A =
 0.342   1.199   0.193   0.756   0.831   0.723   0.435   1.566   0.949   1.837   0.897   0.315   0.861
 0.716   1.241   0.191   0.944   0.748   0.402   0.782   0.721   0.407   2.312   0.969   0.343   0.636
-1.275   0.516   0.431   0.557   0.592   1.783   0.809   0.986   0.940   1.789  -0.315   0.238   1.596
-1.373   0.668   0.603   0.157   0.648   1.543   0.477   1.585   1.609   0.572  -0.214   0.093   1.653
 0.165   0.997   1.368  -0.410   0.092  -0.413   0.702  -0.187   1.434  -2.071   0.504  -0.252   0.639
-1.263   0.558   0.466   0.542   0.588   1.633   0.933   0.711   0.851   1.787  -0.349   0.210   1.580
 1.462   1.344   1.126   0.110   0.130  -1.175   1.021  -1.004   0.543  -0.866   1.184  -0.100  -0.005
 2.472   0.805   0.660   1.004  -0.162  -0.097   0.607  -0.351  -0.242   0.925   1.770   0.382  -0.521
 1.317   0.971   0.982   0.078   0.081  -0.052  -0.007   1.128   1.379  -1.378   1.416   0.054   0.117
-0.707   0.081   0.379   0.741   0.267   2.500   0.126   1.992   1.059   1.532   0.125   0.432   1.264
-1.675   0.420   1.044   0.019   0.245   1.108   1.398  -0.700   0.838   0.288  -0.851  -0.084   1.629
Rows and columns are counted from 0.
(0, 0) = 0.342
(2, 8) = 0.940
(1, 1) = 1.241
(5, 10) = -0.349
(10, 8) = 0.838
(9, 4) = 0.267
(5, 11) = 0.210
(6, 7) = -1.004
(0, 11) = 0.315
(8, 2) = 0.982
(6, 4) = 0.130
(8, 11) = 0.054
(1, 12) = 0.636
(10, 5) = 1.108
(4, 6) = 0.702
(0, 6) = 0.435
(8, 0) = 1.317
(1, 9) = 2.312
(4, 8) = 1.434
(3, 11) = 0.093
(9, 9) = 1.532
(8, 12) = 0.117
(10, 9) = 0.288
(9, 0) = -0.707
(10, 11) = -0.084
(2, 9) = 1.789
(6, 12) = -0.005
(7, 9) = 0.925
(3, 3) = 0.157
(10, 6) = 1.398
(4, 0) = 0.165
(1, 5) = 0.402
(0, 3) = 0.756
(6, 6) = 1.021
(8, 6) = -0.007
(2, 7) = 0.986

a =
array([[ 6.3,  0.6, 35.6,  1.1,  0.0, 21.8, 16.4,  0.1,  8.9,  3.1,  0.1,
        -0.8,  2.4,  1.8,  1.4,  6.4],
       [ 2.6,  0.4,  4.4,  2.6,  3.9,  0.8, 50.0,  0.8,  9.6,  0.3,  0.7,
         1.9, 11.3, 12.2, -0.5,  5.1],
       [ 5.0,  1.0, 23.4,  5.3,  0.5,  5.9,  8.4,  9.1,  2.3, 16.4,  3.7,
         2.8,  4.7,  3.4,  5.8,  9.1],
       [ 3.2,  0.7, 32.5,  1.7,  1.1,  0.5, 37.2,  0.0, 11.4,  0.0, -0.5,
         0.3,  8.9,  2.3,  0.3,  4.1],
       [ 2.1,  1.0,  4.0,  2.0, 15.7,  4.6, 20.3,  4.7,  5.0, 19.3,  5.1,
         1.1,  4.0, 14.3,  1.7,  4.1],
       [ 4.4,  0.5, 56.2,  1.3,  0.5,  3.2, 11.9,  1.8,  5.5,  3.6, -0.9,
         0.7,  4.5,  3.5,  4.3,  3.3],
       [ 0.4,  0.6,  6.7,  0.8,  5.0,  0.2, 20.8,  5.5,  1.3, -0.3,  1.0,
         4.0, 36.6,  7.9,  1.1, 13.4],
       [ 8.2,  0.5, 36.4,  1.7, -0.5, 18.5,  3.5,  1.0,  2.0,  5.9,  1.2,
        -0.6,  2.2,  1.6,  4.7, 18.8],
       [ 5.4,  0.4, 56.2,  3.6, -0.1,  7.6,  3.7,  2.7,  1.8,  6.7, -0.1,
         0.7,  2.1,  1.0,  5.3,  7.6],
       [ 6.2,  0.2,  6.0,  6.3, -0.3,  4.1,  1.9,  3.6,  0.5,  1.5,  5.3,
         7.0,  3.1,  2.7,  5.2, 53.2]])
Indices start at 0.
(0, 0) => 6.3
(8, 12) => 2.1
(1, 9) => 0.3
(5, 5) => 3.2
(4, 13) => 14.3
(7, 8) => 2.0
(1, 1) => 0.4
(2, 6) => 8.4
(3, 9) => 0.0
(4, 6) => 20.3
(6, 0) => 0.4
(6, 14) => 1.1
(9, 6) => 1.9
(5, 0) => 4.4
(1, 2) => 4.4
(6, 9) => -0.3
(8, 14) => 5.3
(9, 2) => 6.0
(4, 4) => 15.7
(9, 12) => 3.1
(9, 15) => 53.2
(0, 4) => 0.0
(6, 10) => 1.0
(3, 7) => 0.0
(7, 6) => 3.5
(2, 1) => 1.0
(8, 13) => 1.0
(4, 2) => 4.0
(6, 6) => 20.8
(0, 2) => 35.6
(9, 0) => 6.2
(2, 15) => 9.1
(6, 7) => 5.5

grid = [4646, 5085, 8804, 6022, 3107, 4366, 6316, 2983, 6269, 6749, 9928, 3537]
grid[0]: 4646
grid[2]: 8804
grid[9]: 6749
grid[7]: 2983
grid[10]: 9928
grid[5]: 4366
grid[8]: 6269

x =
2  4  6  3  7  6  4
4  5  5  5  5  2  6
5  4  1  5  4  1  1
2  1  7  6  1  2  2
2  6  4  2  4  7  3
7  6  7  6  2  2  7
6  6  6  7  2  2  6
4  4  6  6  7  3  4
7  6  1  1  2  3  7
3  7  6  5  3  2  5
4  5  7  7  4  1  1
7  4  6  5  6  7  2
x[-12][-7] = 2
x[6][-2] = 2
x[3][-6] = 1
x[:, 3] = [3, 5, 5, 6, 2, 6, 7, 6, 1, 5, 7, 5]
x[-3][4] = 3
x[10] = [4, 5, 7, 7, 4, 1, 1]
x[:, -6] = [4, 5, 4, 1, 6, 6, 6, 4, 6, 7, 5, 4]
x[0][1] = 4
x[11][-7] = 7
x[0][6] = 4
x[5][1] = 6
x[8][-3] = 2
x[8][-7] = 7
x[-6][-4] = 7
x[-3][1] = 7
x[2][0] = 5
x[10][-6] = 5
x[:, 0] = [2, 4, 5, 2, 2, 7, 6, 4, 7, 3, 4, 7]
x[:, 4] = [7, 5, 4, 1, 4, 2, 2, 7, 2, 3, 4, 6]
x[4][-2] = 7
x[5] = [7, 6, 7, 6, 2, 2, 7]
x[5][2] = 7
x[1][4] = 5
x[-6][-6] = 6
x[9] = [3, 7, 6, 5, 3, 2, 5]

W = [ 199  497 -770  516  555  315  137  461  261  149  603]
W[0] = 199
W[6] = 137
W[2] = -770

B =
[[-20.4  24.7 -28.7 -10.9  15.8 -21.0  53.4  10.9  -0.3]
 [-29.3   4.7 -12.9  39.2   3.8 -37.1   7.6  20.7  -8.8]
 [-40.5  24.0 -10.2  20.9   7.7 -27.9  26.4 -27.4 -21.8]]
B[0, 0]: -20.4
B[0, 1]: 24.7
B[1, 1]: 4.7
B[2, 2]: -10.2
B[0, 6]: 53.4
B[1]: [-29.3, 4.7, -12.9, 39.2, 3.8, -37.1, 7.6, 20.7, -8.8]
B[2, 3]: 20.9
B[:, 0]: [-20.4, -29.3, -40.5]
B[1, 5]: -37.1
B[0, 8]: -0.3
B[1, 4]: 3.8
B[2, 8]: -21.8
B[:, 6]: [53.4, 7.6, 26.4]
B[0, 5]: -21.0
B[2]: [-40.5, 24.0, -10.2, 20.9, 7.7, -27.9, 26.4, -27.4, -21.8]
B[0, 7]: 10.9
